First come named turns, each shown by rows before and after it. For each pair of rows after them, which turns, in which order, take the first row to the second? The first pair is done for you.
Q397:
[-36 -13 -13   6 -19   9   8 -14  41]  ->  [-20 -11 -17  12 -26 -22 -28 -16  29]
[ 17  -8  -6 -33  22 -12 -24  39 -43]  ->  [  0  -7   0 -38  30  35  31  40  -5]
[-13 -23  20  23  34  55  42 -16 -15]  ->  [ 24 -19  17  52  -6  34  14 -35  29]
Q883:
[ 18  17  -9  -7  11 -32 -15  21 -47]  ->  [-53 -10 -22 -13  17   9  22  10  -5]
[ -7  -6  -9  -9  12  10  32   4 -20]  ->  [  6   0  -5  -8  11  -8  13   5 -37]
[ -1   8 -18   3 -21  15  11   1  32]  ->  [ 24  16 -15   8 -26 -10 -12   5   9]
Q267:
[-16   1   0 -11   5 -35 -31   4 -20]  ->  [ 11  10   5   7 -17 -33 -29 -11  20]
[  3  -6  11   2 -14 -19  17  12  -6]  ->  [ -3 -15   6   1 -12 -22  10  12  -8]
[ 16  12  -9  -2  -4 -15 -13 -11 -21]  ->  [ 10   5 -15  -6  -7 -15 -18 -12 -17]
[-17  -4  -3  19   6 -23 -26 -10 -20]  ->  [ 17   7   2  32  -6 -18 -17 -14   6]
Pairs:
Each pair is 2 to 3 turns apart.
[ 40  -4   3 -16  -3  11  34 -20  37]  ->  [ 62   2   6 -14  -6 -19   0 -15  12] => Q883 Q883 Q883
[-13  -6  -2  -6   6 -11 -11   3  -6]  ->  [  8   4   4  -4   8 -12  -8   8 -13] => Q883 Q883
[ 22  -8  30   3  49 -10   8  47 -60]  ->  [-16 -25  16   1  45 -22 -15  40 -64] => Q883 Q883 Q883
[35 22  9 19 -3 19 29  0 13]  ->  [-38  -6  -5  -4  19  23  18   9 -22] => Q397 Q267 Q883
[-16 -13  14 -13  21  -7  -1  16 -43]  ->  [ 43   6  21  19 -12  -1  10   0  14] => Q267 Q267
[-38 -20 -17  -8   7  10 -14   0   4]  ->  [-22 -19 -18   7 -13   4 -19 -11  28] => Q397 Q397
[-64 -35 -35 -13 -12 -32 -30  -4 -34]  ->  [-56 -30 -31  11 -29  20  26 -25  49] => Q397 Q397
[ -4   4  -1 -17  25  -6   4  17 -50]  ->  [ 20   9   1   0  11 -23 -14  11 -45] => Q397 Q883
[ 6 15 19 -1 19 29 53  1 19]  ->  [ 10  20  19 -18  37  -3  22  21 -44] => Q397 Q267
[-52 -26 -14 -21  13 -11  -1  18 -34]  ->  [ 21  -5 -10  26 -47 -22  -9  -6  47] => Q397 Q267 Q397
[-36  -8  24  -4  39  18  39  23 -27]  ->  [-24  -3  29   5  29  31  57  22  -6] => Q397 Q267
[ 38  13   6   1   5 -29 -16   9 -53]  ->  [22 16 16  1 12 37 59  3 10] => Q397 Q397
[-33  -5  -4 -16  20   0 -13  10 -30]  ->  [23 20  9  1 -3 25 24 -4 29] => Q883 Q397
[  2  -1 -17  26 -17  -4  15 -33  47]  ->  [ 47  22  -5  19   0 -34  -8 -13 -20] => Q397 Q267
[-39   1  -3  -8   2  11  20   1   8]  ->  [ 29  23   4   6 -17 -21  -7  -2   0] => Q267 Q883
[-42   8   7 -24  43   0  11  29 -47]  ->  [ -4  10   0  31 -28   4   9  -9  72] => Q397 Q267 Q397
[-51 -22 -10 -19   7   4  15  21   9]  ->  [-15 -18 -16   9 -34 -25 -19   7  37] => Q397 Q397
[ 41   6 -17   6   4 -13  17 -16  22]  ->  [-20 -18 -31  -8  21 -23 -11 -13 -15] => Q883 Q397
[-27  -5   8 -17  33  20  13  13 -44]  ->  [  7  -1   3  26 -26  22   9 -19  51] => Q397 Q267 Q397
[-57 -31 -14  -6 -10 -13 -36   0 -20]  ->  [-50 -29  -9   7 -23  20   2 -17  42] => Q397 Q397
[ 48  30  19  17  -6 -31 -20  14 -20]  ->  [ 10  25  26  -7  27  27  48  25 -14] => Q397 Q397
[ 22   8   8   0   4 -24 -31   2 -32]  ->  [-24  -7   8  -8  14  34  30  -4  11] => Q267 Q397 Q397
[ 32  16  -6   6  -4 -26  -9   9 -37]  ->  [  5   2 -12  22 -20  11  23 -12  36] => Q883 Q267
[ 31  -2   2  19 -23 -42 -40  -2  -3]  ->  [  7 -11  -2   1   0 -43 -44   8 -35] => Q267 Q267
[14 15  4  8 -8 17 32 -9 33]  ->  [-11  10   8 -22  23   5  18  10 -35] => Q397 Q397 Q397
[-23  -7  -1 -14  11 -23 -31   8 -44]  ->  [ -9   0   4 -19  16 -21 -21  18 -50] => Q267 Q267 Q267
[-30  -9   5  -8  13   9   8   0 -14]  ->  [-19  -4   4  -8  12  -7 -10   5 -28] => Q883 Q883
[ 20  20  20 -13  33  28  37  16 -27]  ->  [ 48  19  17   1  10 -17 -20  15 -41] => Q397 Q397 Q397
[-22 -15 -15   1  -6  34  24  -5  -3]  ->  [ 32  -3 -10  24 -33   2  -7  -8   2] => Q397 Q883
[ 25   0  12  25 -18 -22 -17 -13   2]  ->  [14  8 24 10  9 17 36 -8  3] => Q267 Q397 Q397
[-12 -18 -14  19 -27  -8 -25 -12  45]  ->  [ 23  17  17 -18  32  11  28  22 -32] => Q883 Q267
[-42 -21 -15  -9  14   3 -29   7 -11]  ->  [ 13  -3   0  -5  13 -20 -42  14 -31] => Q883 Q883
[ 44   8  -7  30 -26 -33 -25  -8  30]  ->  [-32 -18 -20  -4   9 -38 -48   7 -35] => Q267 Q267
[-40  -9   2 -11 -33  -2  28  19  -3]  ->  [ 14   7   9   2 -52 -29   7  18  -5] => Q267 Q883
[20  8  3 -6 11 28 28 10 12]  ->  [-31 -13 -12  -7   5  27  14   4  17] => Q883 Q883
[43 19  8 28 -4 17 34 -8 35]  ->  [-37 -14 -16   0  22 -18 -24  13 -49] => Q883 Q397
[ -4 -11 -12  22 -22  -4   6 -17  43]  ->  [-30 -13  -7   3   5  21  39  -4  22] => Q267 Q267 Q397
[ 11   1   2  -3   6  -3 -13   2 -27]  ->  [ -4  -1   4  -5  15   1  -9   5 -28] => Q397 Q883
[-48 -25 -16 -22  16   7  17 -11 -21]  ->  [ 29  10   4 -22  20 -14  14   5 -53] => Q267 Q883 Q267
[  0   0  -6 -11  13 -15 -23  12 -24]  ->  [ 19  13  10 -11  18   7  14  12  -7] => Q883 Q883 Q397
[-31 -10   0   6   2  39  33 -24  37]  ->  [-46 -14  -1 -18  29  35  28  -8 -10] => Q883 Q267 Q883
[-31 -10 -15   0 -10  18  -8   3  -3]  ->  [ -7  -6 -15   6 -11  -4 -29   6 -23] => Q883 Q883
[-24  28  31 -45  49  38  18  -3 -10]  ->  [-56  14  18 -49  44  21 -12  -4 -22] => Q883 Q883
[ -4   4  -1 -19  -2  -7  -4  25 -40]  ->  [ 11  13   7 -19   3   2  16  24 -35] => Q883 Q883
[-34 -10 -10  -8   2  -4 -11  -4   0]  ->  [ 11   4  -1  11 -15 -15 -16 -11  20] => Q267 Q883
[ 31  10   1  -8  -6 -17 -27  15 -27]  ->  [ 24   3  -5   1 -24 -21 -37   1   1] => Q267 Q267
[20 12  4 40 -1  1 23 -1 34]  ->  [-20  -8  -7  36  -2   3  14  -6  44] => Q883 Q883
[-45 -22  -7 -31  -2  20   0   3 -26]  ->  [  8  -2   7  -9 -16  46  39  -7  23] => Q397 Q267
[-42 -21  -6   1  14  -4  -8  -3 -16]  ->  [ 30   7   8  26  -9  -3   7 -12  22] => Q397 Q397 Q883
[ 29   5   9  -3   3  -2  11  10 -33]  ->  [ 32   5   7  12 -12  15  22  -2  10] => Q883 Q883 Q397
[ 17  22  13   7   1   4 -27  -4 -55]  ->  [-11   3   4  27 -25  41  -4 -28  26] => Q883 Q267
[ 45  22  -7   2   2  23  20 -16  56]  ->  [ 60  25 -11  10  -7  -6 -12 -13  43] => Q267 Q397 Q397
[-27 -12  -5  -5  23   5  15  11 -33]  ->  [ 14   8   5  -2  20  -6  16  16 -38] => Q397 Q883 Q397
[ 26  33 -14 -12 -45 -21 -33   5  -8]  ->  [  8  40  -5 -38  -4  -5  -5  20 -44] => Q397 Q397 Q883
[-15 -20 -20  22 -19 -17 -17 -10  26]  ->  [ 14   6   5  -7  26  13  34  17 -20] => Q883 Q267
[ 64  29  21   9  12 -34 -12  -7 -26]  ->  [-12   1  11   8  10  36  51 -24  56] => Q267 Q397 Q397
[ -4 -12 -13  20 -40  -5 -21 -23  53]  ->  [ 43  12   2   2 -12 -40 -38   4 -27] => Q883 Q397 Q267
[-17 -10  13 -17  24  25   9 -12 -20]  ->  [-18 -12   9 -15  22  14  -8 -12 -30] => Q883 Q883
[-48 -22 -21 -10   3 -23 -47  -1 -25]  ->  [-52 -18  -7  -5  12  41  32  -9  33] => Q267 Q397 Q883
[ 37  13  17  12  -9  -5  -7   9 -24]  ->  [  1  -7  -1  14 -18 -20 -32   5 -31] => Q883 Q883 Q883
[-24 -33  -9  11 -21   4 -17 -19  33]  ->  [-16 -15   6 -18  23  -2  -2   8 -47] => Q883 Q267 Q883
[-52  -5   2   7  15  14   6  15  21]  ->  [34 26 17 26 -3 -5 -5 12 31] => Q397 Q883
[ 54  22   6  15  -6 -28 -25  14 -30]  ->  [-16   4   7   9   5  49  55   2  32] => Q267 Q397 Q397
[ 11  -1   1  -1  -2  25  26 -16  39]  ->  [ 40  12  11 -15  17  -9  -1   4 -28] => Q397 Q267
[-18   9   4   6  21   3  23 -23  31]  ->  [ -4   9   3  -1  29 -33 -17  -8 -21] => Q883 Q267
[30 21 18 -7 12 25 49  2  1]  ->  [-6  6  9 -6  6 38 53 -2 20] => Q267 Q397 Q267
[  3  14   9 -12  14  19  35   0  12]  ->  [  4  17   7 -22  24   0  15  11 -25] => Q397 Q267
[ 28   1   9  20 -39 -16 -44 -13  -1]  ->  [42 20 31 -3 -1 31 30  2 -7] => Q267 Q883 Q883
[-40  -8   7 -39  12 -19 -20  12 -19]  ->  [-48  -8  10 -42  15   6  11  11   3] => Q883 Q883 Q883
[ 36   7  -2   7 -19 -16 -19 -17  15]  ->  [ 36  11   2   8 -15   6  10 -18  34] => Q883 Q883
[-14 -11 -10 -17  13 -31 -30  17 -36]  ->  [-34 -22 -15   5  -9  11   9  -6  45] => Q397 Q267
[  6  -1  -4  21  -3  11  30 -30  49]  ->  [-15 -15 -15  21  -9  -5   6 -32  46] => Q397 Q883
